Each row has a name. Each piece below is followed by the name of the row it came from, unless a question asks for something else. Each question is about the rows just above it. Places in a row count from 1.

Columns, left to right: K D Z W V A X
[142 111 111 142 173 190  41] : j_118
[113 146 147 113  92 114 157] : j_812
[112 146 137 109  81 126 149] : j_954
[144 110 117 145 171 131 110] : j_37
[145  99  64 139 145 200  45] : j_557
[151  92  68 149 173 190  40] : j_673
[109 154 162 110  86  96 179] : j_503
[142 113 122 145 169 126 114] : j_261
[131 124 131 135 145 126 121] : j_50
[147 109 124 150 186 120 113] : j_95
[113 145 138 111  87 125 148] : j_645
Which column holds this, read top down? [190 114]
A
asked: [145 171]
j_37
Go on from [145  99] to the end of its row.
[ 64 139 145 200  45]

Columns, left to right: Q N L E H
[112 111 108 106 112]  j_464
[146 147 148 152 143]  j_10
[121 122 121 119 122]  j_518
[166 169 174 175 168]  j_891
[146 169 173 175 168]  j_472
[192 198 207 212 201]  j_354
[66 61 51 44 68]  j_122
[172 176 182 189 169]  j_285
[121 121 121 119 118]  j_929
Which column holds [169 169 198] top down?
N
Go on from [121 122 121 119] to the end of its row.
[122]
Count the entries of [121 122 121 119 122]:
5
Number of entries in [172 176 182]:
3
Where in the named rows is [61]?
j_122, 2
After [172 176], its row goes on with
[182 189 169]

Columns, left to right: F C M S B G P
[119 164 110 117 169 136  61] = j_806
[158 111 138 122 162 115 112] = j_462
[114 171 136  53 229  73 174] = j_114
[140 121 167 112 119 169 132] = j_752
[112 109 163 137  60 228  63] = j_80
[168 137 136  52 229 167 170] = j_631
Where in the named rows is [171]?
j_114, 2
Count the entries of [112 109 163 137  60 228  63]:
7
Row and place of [170] in the named rows:
j_631, 7
How many entries does [158 111 138 122] have?
4
Number of entries in [140 121 167 112 119 169]:
6
[121 109] is in which column, read top down?
C
After [136  53 229], its row goes on with
[ 73 174]

Columns, left to right: pokat Sugol ruzu veviz Sebe did
[ 50 100  99  95  87  81]  j_6
[148  96  94  90  83  77]  j_937
[ 50 100  99  95  88  82]  j_110
[118  97  96  91  84  79]  j_171
[238  90  90  84  77  72]  j_364
[126  97  96  91  84  79]  j_412
[245  90  90  84  77  72]  j_834
asked: [118  97  96  91  84  79]
j_171
How many entries does [50] have?
1
How many entries does [126  97  96  91  84] have?
5
Go on from [238  90] to the end of its row.
[90 84 77 72]
The rest of the row after [94 90]:
[83 77]

Columns, left to right: R J Y U
[ 68 199 160 160]  j_971
[140 150 226 226]  j_445
[160 199  68 144]  j_276
Which row holds [160 199  68 144]?
j_276
Number of entries in [160 199  68 144]:
4
The row with [140 150 226] is
j_445
Where do [226 226] appear?
j_445
asked: [ 68 199 160]
j_971
[226  68] is in which column, read top down?
Y
Which column holds [226 144] top down?
U

Columns, left to right: nute Dusa Guf Buvi gam
[ 97  48 173 210 143]  j_252
[207 121 182  48 109]  j_244
[ 63  34  55 175 243]  j_552
Which column holds this, read top down? [207  63]
nute
Which column holds [109 243] top down?
gam
Count the entries of [ 97  48 173 210 143]:
5

Columns, left to right: likas moze Ked Zofo
[142 127  92 210] = j_558
[125 124 158  30] = j_400
[127 142 104 162] = j_29
How many entries does [142 127  92] have?
3
Where do [127 142] appear?
j_29
Number of entries in [125 124 158  30]:
4

Columns, left to right: lilal reme guro vef lep bavur dum pigul
[ 79 160  87 183  60 168 125 149]  j_922
[155 157 141 174 143 210  95 154]  j_216
[ 19 166 144 136 115 154  91 137]  j_295
[ 94 166 144  94  98 214 101  62]  j_406
[ 19 146  70 123 184 154  96 142]  j_952
[157 152  78 132 187 158  76 133]  j_656
How many entries does [ 94 166 144] have?
3
Which row holds [141 174]?
j_216
asked: [ 94 166 144  94  98 214 101  62]
j_406
asked: [160  87 183  60]
j_922

Columns, left to right: zala nul puze pemi zamag
[101  60  73 230  82] = j_590
[101  61  52 193 125] = j_136
[157 240  52 193 125] = j_287
How many entries does [157 240  52 193 125] have?
5
[193 193] is in which column, read top down?
pemi
After [101  60], its row goes on with
[ 73 230  82]

Columns, left to right: mola Pabim fori Rof siso gigiz
[118  81 188 188 106 181] : j_451
[ 86  69 198 188 105 118] : j_947
[118  80 188 172 124 172] : j_917
Count the entries of [ 86  69 198]:
3
How many entries does [ 86  69 198 188 105 118] have?
6
The rest of the row after [ 81 188]:
[188 106 181]
[198 188] is in which column, read top down?
fori
asked: [ 80 188 172 124]
j_917
The rest of the row after [188 105]:
[118]

Columns, left to right: vigi mivi sife lak dize
[127 182 108 123 206] : j_517
[128 191 129  92 134] : j_651
[127 182 123 108 206] : j_835
[185 245 124 121 184] : j_405
asked: [123 108 206]
j_835
Where in the named rows is [184]?
j_405, 5

Columns, left to right: topu fomov gos pega lamu nok Ligi dap
[ 89 107 160  77  89 117 125  81] -> j_920
[120 169  88 147 143 132 151 128] -> j_725
[152  60 192 103 107 122  88 138] -> j_438
[161 147  92 188 165 137 145 164] -> j_701
[114 119 121 131 121 125 145 109] -> j_876
[161 147  36 188 165 137 145 164] -> j_446
[133 156  98 151 146 133 140 140] -> j_902
[ 81 160 102 116 113 123 164  81] -> j_274
[ 89 143 107 165 121] is in which column, read top down?
lamu
Count the entries of [133 156  98 151]:
4
Row and place of [120] in the named rows:
j_725, 1
How many entries does [120 169  88 147 143 132 151 128] have?
8

Columns, left to right: vur vili peb zodak zosek gon nivu
[121 204 129 185 125 125 220] = j_13
[ 69 183 164  61 166 166  74] = j_273
[212  20 147 141 125 125 157] = j_349
[127 121 204 129 187 187  37] = j_201
[ 90 155  92  25 105 105 189] = j_232
[ 62 166 104  17 118 118 122] = j_716
[ 71 177 104  17 118 118 165] = j_28
Which column holds [90 62 71] top down?
vur
Count the entries of [ 71 177 104  17 118 118 165]:
7
How many entries does [121 204 129 185] have?
4
asked: [121 204 129 187]
j_201
The row with [ 61 166] is
j_273

Columns, left to right: rop Kiguv getuv pofe lato navon vuna nelip pegik
[230 169  64 157 120 159 107  41 181]  j_873
[201 155  63 157  32 165  69  63 144]  j_853
[213 166  64 157 121 190 100 156  74]  j_688
asked: [169  64 157 120]
j_873
Go on from [ 63 157] to the end of its row.
[ 32 165  69  63 144]
After [ 64 157 120], its row goes on with
[159 107  41 181]
The row with [201 155  63 157  32 165  69  63 144] is
j_853
[159 107  41] is in which row?
j_873
How many entries does [213 166  64 157] have?
4
After [69 63], its row goes on with
[144]

Columns, left to right: gikat Pafi gov Lege bonuk dogos fabat
[146 109 135 118 131  26 129] -> j_957
[109 146 135 148 165 215 112] -> j_520
[ 87 179  89 151 149 215 171] -> j_16
[112 124 142  79 129  28  71] -> j_116
Number of entries in [109 146 135 148 165 215 112]:
7
asked: [109 135 118 131  26 129]
j_957
After [124 142], its row goes on with
[ 79 129  28  71]
asked: [146 109 135]
j_957
Number of entries in [112 124 142  79 129  28]:
6
The row with [118 131] is
j_957

Columns, left to right: Dopog Bim Zito nemat fizak Zim
[174  41 192  92 215 173] = j_54
[184  38 192 133 219 160] = j_301
[179  26 192 106 218 164] = j_751
[179  26 192 105 218 164] = j_618
[174  38 191 126 226 164] = j_811
[167  40 192  89 221 171] = j_220
[142  61 192 113 243 186] = j_979
[176  39 192 141 221 159] = j_394
[177  34 192 119 220 163] = j_179
[39] is at row and place
j_394, 2
[219 218 218 226 221 243 221 220] is in which column, read top down?
fizak

Columns, left to right: farag buvas fezuv nogim lesim mige
[122  85 161 156 105 115] : j_375
[ 98 170 103  88 131 102] : j_329
[ 68 181 115 148 130 131] : j_942
[129 181 119 144 207  69] : j_169
[105 121 100  97  90 156] : j_600
[139 170 102  88 131 121] : j_192
[105 121 100  97  90  93] : j_980
[139 170 102  88 131 121] is in which row?
j_192
The rest of the row after [170 102  88 131]:
[121]
Which column holds this, read top down? [129 105 139]
farag
How many entries does [129 181 119 144 207] have?
5

Columns, left to right: dores Leba per rap bok kisa dagen Mupus kova
[ 57 128 190 195 128  97 158 128 128] -> j_890
[128 124 128 116  91 139 169 169 103] -> j_927
[128  59  92  40 105 171 171  98  92] -> j_224
[116 128 145 119  99 135 167 145 128] -> j_178
[ 88 135 178 152 128 120 152 146 119] -> j_11
[128 190 219 232 103  85 197 128 140] -> j_886
[126 108 128  93 128 145 150 128 118] -> j_632
[109 141 144 128 128 136 164 191 111] -> j_946
Number of entries in [ 57 128 190 195 128  97 158 128 128]:
9
After [135 178 152 128 120], its row goes on with
[152 146 119]

Columns, left to right: dol Kini Redun Fiki Biv Zom zoka Vaku
[ 55 146 116 158 188 101  44  99] : j_73
[114 153 134 176 168 100 151 130] : j_263
[187 150 111  99 168 108 123 131] : j_113
[175 169 140  58 169 152 173 210] : j_96
[198 209 138 150 158 105  84 155] : j_404
[114] is at row and place
j_263, 1
Row and place of [175] in the named rows:
j_96, 1

